Some points, each followed by its number:
{ 89,  59,  37, -26, -31,  35, -14,  20, -26,   7,  39, -55} 0
{-12, -22, -19, -80,  -7,  24,   8, -18,  21,  26,  51, -36} 1
{ 44,  38,  -2, -35, -47,  23,   1,  19, -27,  21,  13, -40} 2
{-28,  84, -32, -69,  33, -82,  35, -26,  26,  36,  -7,  59} 3
{ 83,  34,  27, -24, -57,  40,  -9,  -6,  21,   0,  78, -21} 4
{-37, -40, -46,  28,  -4,  21,  12, -11,  16, -19, -27,  16} 5
{  2, -30, -19, -69, -13,  32,  -3,  -9,  31,  19,  45, -37} 6
{-46, -51, -42,  26,  10,  21,  15,  -6,  19, -25, -24,   7} 7
{ 10, -12,  -8, -52, -17,  30,   5,  -7,  16,  14,  38, -38} 8
{-16,  58,  34,  17,  62, -71,  22,  33,   8, -26, -13, -40} 9
{  7,  10,  12,  75, -38, -29, -14,   5, -23, -26, -37,  57} 10
{  36,   35,   77, -109,   -6,   15,   63,  -84,  -69,  127,   57,   47} 11
{  0,   2,  10, 119,  29,   8, -69,  86,  -1, -65, -41,   5} 12
{-76, -68, -40, -34,  -4,  24, -37, -34, -14,  26,  -7,  27} 13
{ 22, -41,  -6, -64, -21,  38, -12, -27,  81,  17,  60,   3} 14
{ 70,  17,   0,  -1, -37,  49, -24,   8, -33,  24,   6,  -6} 15
{-35, -35, -49,  13,  -5,  20,  15, -20,  17,  -8, -22,  12} 16
{  69,   32,   43,  127,   26,  -15,   27,  -27, -114,  -13,  -82,   95} 17
{ 81,  26,  22,  -8, -56,  24, -11,  -4,  22, -13,  65, -29} 18
{  12,  -27,  114,   63,   39,  -21, -127,  126,  -79,  -24,  -27,    4} 19
Which point above is nearest to each new point? Its number follows each.
{-12,  45,  33,  14,  66, -56,   8,  41,   9, -29,  -6, -51} 9
{-10,  52,  28,  22,  63, -63,   6,  38,   3, -23, -16, -39} 9
{ -7, -18,  59, 101,   1, -63,  15,   3, -32, -57, -92,  39} 10
{-22,  48,  31,  12,  74, -69,  13,  28,  -1, -16,  -8, -40} 9
{  2,   8,  11, 123,  24,   7, -66,  85,  -7, -64, -45,   5} 12
{-89, -77,  21,  94,  -9, -88,   9, -26,   3, -73, -18, 123} 10
{ 54,  64,  -7, -39, -14,  -3, -13,  -8,  34,  43, -22, -34} 2
{ 28,   2, 127,  76,  86, -83,  89, -35, -28, -20, -50,  80} 17
